In the rows, 128 means zero.
One turn sends every row of this set to another row. A few are shown first. Where does it send the rows asked after them?
Q873: [134 162 144 114 141 131 127 132 100 148 156 167  94  98 118 113 124 103
 137 150 114 136 153 113 111 131]
Q475: [128 134 154 151 131 136 114 139  91 127 163  98  91 114 120 129 166 103
 120 156 107 130 124 122 131  82]
Q550: [116 175 138 150 130 139 112 135 160 121 163 123  82  89 118 136 149 137
 149 145 119 116 134 120 102 115]
Q221: [120 169 113 161 123 118 107 132 129 118 141 129 111 115  88 119 116 114
 103 144 101 132 132 134 123 110]
Q627: [137 162 160 126 169 122 125 139  92 138 125 145  91  95 122 119 138 114
 147 156 107 138 158 127 121 109]
Q90: [120 130 159 149 144 141 108 133 118 136 143 124 141  85 129  79 128 135
 106 150 119 126 129 127  93 134]
Q251: [128 179 133 126 160 143 138 144 123 136 145 144 118 125 138  89 168 135
 131 134 102 129 125 130 103 119]
Q190: [132 152 130 153 107 148 109 133  91 128 171 128 103 118 117 113 163  90
 127 148  97 122 114 104 120 100]
Q8: [125 135 160 154 131 151 121 133 102 129 159  98  88 108 115 127 171 109
 111 164 111 133 129 127 130  85]
Q753: [121 126 137 138 147 129 130 119  99 129 110 124 101 104 115  90 123 100
 138 140 123 113 125 151 113 120]
Q794: [146 139 135 173 117 135 102 112 134 140 165 134  90  96 123 106 145 130
 132 146 134 129 140 123 129  75]
Q173: [107 129 149 135 150 144 110 133 127 138 125 136 130  82 132 101 134 151
 114 166 126 129 122  88 104 124]
Q655: [112 161 108 159 140 102 114 140 126 131 139 116  98 125  93 125 118 125
 108 149 109 134 139 113 122 102]
Q760: [142 133 129 166 119 145 102 103 132 132 152 136  86  90 126 111 140 129
 131 149 136 127 131 117 138  79]
Q3: [109 123 146 142 159 143 110 126 109 131 119 121 128  85 133  86 128 142
 115 160 123 123 120 103 104 130]
Q747: [113 149 157 147 157 123  99 128 119 130 121 135 136  91 137  83 144 139
 124 166 106 125 124  93 103 133]
Q804: [129 153 134 117 145 153 128 127  84 135 133 164  93  93 112 108 123 104
 144 150 116 130 144 118 114 124]
Q180: [111 141 157 148 149 118 108 139 119 148 152 128 134  99 130  77 138 141
 116 158 118 129 137  97  87 131]
Q473: [132 141 138 135 114 143 108 123 105 124 166 123  96 109 131 135 155  88
 114 154 102 124 106 100 141 110]
Q765: [116 171 114 156 130 114 104 127 132 112 129 131 108 114  94 127 119 115
 105 152  99 132 127 123 133 112]
Q435: [109 158 141 115 157 158 146 141 116 133 158 138 109 123 123  91 162 139
 119 141 121 136 130 138 100 113]
Q601: [145 143 133 156 137 124 113 143  95 141 154 100  96 120 139 130 163 100
 129 144  99 121 118 104 132  93]
Q906: [151 151 149 132 162 131 131 144  91 149 135 137  97  93 123 114 125 109
 139 138 113 134 158 145 112 114]
Q486: [125 136 144 132 129 108 130 127 117 150 154 135 106 114 117  88 119  94
 127 134 124 119 138 144  99 133]
Q226: [108 152 109 156 140 117 116 135 120 122 131 112  96 119  88 126 115 125
 104 150 114 134 135 124 126  99]
Q482: [144 143 130 169 128 132  98 106 134 134 143 137  85  94 132 113 149 131
 140 154 129 126 131 106 142  76]
Q936: [120 162 126 108 170 145 142 136 125 137 136 138 104 122 149 106 157 138
 125 140 115 128 117 112 118 126]
Q983: [116 136 144 149 139 141 113 146 122 151 145 136 139  90 123  84 136 150
 117 153 124 128 132  97  82 121]
Q625: [133 144 138 135 119 150 115 117 120 130 158 121  91 104 137 137 156  96
 107 161 106 124 108  97 144 119]
Q777: [122 161 127 152 134 145 119 140 155 130 161 111  80  89 121 136 139 139
 147 134 127 111 133 126  99 116]
Q431: [132 158 129 163 106 159 116 134  98 136 169 127 102 118 110 104 171  98
 125 151  99 122 121 105 112 100]
Q797: [109 170 131 154 139 146 114 136 147 115 146 118  76  90 114 134 152 143
 158 148 121 114 131 115 103 106]
Q543: [129 149 155 151 152 126 103 143 135 145 126 136 143  85 141  96 143 148
 120 157 109 127 127  98  99 125]
Q582: [152 152 126 164 140 129 118 141 108 152 148 100  95 119 142 125 167 106
 128 145  98 119 120  96 129 100]
Q399: [114 157 162 132 147  80 120 127 122 142 141 141 101 121 122  96 143 102
 141 157 112 126 144 121 108 123]
Q176: [144 149 130 170 117 127  99 110 136 141 162 143  89 101 127 106 150 130
 140 151 129 127 138 103 131  79]
Q815: [102 148 144 128 148 113 120 112 106 120 106 146  96 111 115  94 140 102
 150 164 112 118 125 114 120 120]
Q74: [119 158 148 108 164 157 140 131 128 121 139 136 110 110 139 107 158 133
 113 144 115 134 119 146 121 122]
Q338: [120 133 162 151 146 151 108 140 124 133 127 130 142  76 125  92 139 148
 111 157 119 130 128 124  96 116]
Q976: [121 166 122 157 131 159 115 134 148 117 145 118  84  85 117 131 142 136
 155 136 121 108 124 127 102 114]

Q176 moves to Q482
Q543 moves to Q173
Q873 moves to Q627
Now these:
Q431 moves to Q582
Q74 moves to Q435
Q797 moves to Q976
Q190 moves to Q601
Q399 moves to Q815
Q226 moves to Q221
Q3 moves to Q90

One turn sends every row of this set to another row. A few are shown first. Where does it send the rows asked after them?
Q878: [124 114 134 122 143 124 113 120 119  93 119 114 113 111 106 124 136 140
 136 104 131]
Q834: [118 111 111 136 131 128 120 125 129 157 135 126 116 138 130 144 119 119
 150 167 108]
Q156: [142 126 126 104 132 105 116 118 134 113 143 148 117 143 140 140 142 107
 129 115 114]
Q415: [147 165 123 119 151 161 127 118 123 137 118 138 144 117 147 131 113 124
 112 133 136]
Q674: [142 125 126 105 127  95 112 126 138 121 143 149 115 135 138 136 142 107
 128 119 112]
Q271: [128 142 116 146 133 142 154 106 114 124 142 112 123 116 124 123 113 151
 131 138 163]
Q905: [140 165 122 116 155 160 122 122 121 138 113 134 138 117 144 125 108 131
 111 130 133]
Q668: [119 113 106 136 126 128 113 125 134 156 141 123 116 137 125 145 119 120
 153 164 114]
Q256: [127 147 152 112 122 113 153 141 111 115 143 120 130 119 151 122 153 129
 122 123 141]
Q118: [143 149 118 143 131 132 124 115 150 165 138 133 117 148 128 133 124 124
 112 149 106]
Q735: [138 155 122 143 126 133 125 114 149 163 141 128 121 148 127 134 125 122
 112 152 110]
Q439: [127 126 120 118 136 137 132 137 131 131 147 119 120 118  95 100 126 132
 113 148 163]
Q269: [132 113 133 124 140 114 119 127 121  96 112 112 120 109 109 132 139 134
 137 102 137]
Q751: [123 112 128 126 139 116 110 123 116 100 119 112 114 108 110 129 133 141
 134 100 134]
Q894: [152 125 134 107 129  95 109 120 136 114 134 149 114 134 142 130 139 109
 128 120 126]
Q510: [128 139 116 146 129 144 144 106 115 129 140 104 122 117 123 126 116 152
 130 139 166]
Q545: [126 153 151 124 123 116 144 137 125 105 134 123 134 115 151 115 156 127
 124 117 149]
Q385: [124 149 149 119 117 113 152 135 117 115 138 124 135 118 147 115 157 131
 114 121 145]
Q711: [134 116 134 129 141 111 106 125 124  98 108 115 116 113 106 133 130 139
 137 106 125]
Q418: [137 151 123 142 136 133 123 114 148 162 141 134 116 148 132 133 121 124
 109 153 105]
Q454: [147 144 106 134 143 132 150 143 128 132 111 135 133 122 148 152  99 151
 146 146 128]
Q948: [148 123 138 111 126 101 110 129 142 119 133 144 112 138 146 136 146 104
 129 120 115]
Q138: [111 142 134 114 128 148 116 133 144 131 100 150 126 141 123 102 105 110
 123 145 134]
Q638: [107 142 142 150 116 119 125 129 127 129 113 110 137 128 138 144 144 132
 141 120  92]
Q381: [120 107 128 120 128 116 141 148 131 134  94 135 114 134 133 127 102 141
 139 156 151]
Q30: [147 137 113 134 141 131 150 143 125 136 114 125 137 117 150 157 102 152
 147 145 132]
Q846: [104 135 143 150 123 118 128 125 131 129 110 113 134 134 139 141 150 131
 144 127  92]
Q540: [119 140 129 116 129 147 120 128 143 130  96 153 125 134 122 104 105 103
 124 148 133]
Q85: [112 116 108 131 132 134 119 127 134 156 132 128 115 139 122 143 119 119
 150 167 110]
Q299: [112 145 141 146 129 114 122 130 130 126 108 111 136 123 142 149 149 124
 145 122  97]
Q95: [121 136 112 146 132 144 152 109 117 127 138 113 121 119 129 122 115 152
 134 141 168]
Q833: [132 130 122 116 141 144 137 137 130 130 142 122 116 115  94  99 119 135
 112 144 157]
Q107: [118 114 128 123 133 117 138 146 132 132  91 135 109 128 129 128 100 139
 137 160 150]
Q963: [110 145 145 146 126 119 125 137 122 122 106 107 145 122 136 141 149 137
 143 127 100]
Q382: [128 152 149 120 119 113 145 134 121 113 136 131 143 122 158 116 157 124
 125 129 143]
Q958: [127 139 116 144 128 143 150 108 115 125 142 112 120 121 125 122 117 155
 131 138 169]
Q608: [119 113 129 132 145 113 109 118 122 102 111 114 116 117 113 123 135 137
 126  98 133]
Q436: [148 130 133 106 134 100 113 123 139 124 144 145 111 133 142 132 141 108
 131 120 106]
Q421: [127 129 119 120 142 140 134 137 127 130 142 119 121 113  91  98 123 135
 116 144 159]
Q628: [126 124 121 123 139 141 136 137 129 125 145 123 119 117  94  95 120 134
 116 145 157]
Q907: [128 146 147 123 125 109 158 132 121 114 140 123 134 116 150 110 155 134
 122 121 147]
Q505: [108 141 144 152 120 110 130 141 129 129 113 108 134 125 137 131 139 130
 143 119  93]
Q630: [117 139 136 115 134 145 112 127 148 130 100 151 125 135 121 105 107 105
 117 145 141]
Q522: [146 159 121 118 155 163 126 125 119 136 112 140 136 118 148 125 113 129
 108 136 133]
Q558: [142 152 119 143 130 133 127 114 149 166 138 132 115 146 137 131 118 126
 112 149 109]
Q802: [149 141 105 128 143 127 148 139 125 138 111 131 136 123 147 153  97 150
 145 139 129]
Q175: [118 107 130 128 129 116 133 152 141 131  94 134 114 128 126 128 100 138
 143 157 149]
Q225: [114 119 110 135 127 130 116 126 131 158 137 125 115 138 128 143 120 119
 153 167 111]

Q299 moves to Q269
Q439 moves to Q735
Q963 moves to Q711
Now these:
Q95 moves to Q85
Q381 moves to Q138
Q834 moves to Q628
Q751 moves to Q674
Q225 moves to Q421
Q256 moves to Q505
Q907 moves to Q846
Q454 moves to Q107
Q630 moves to Q415

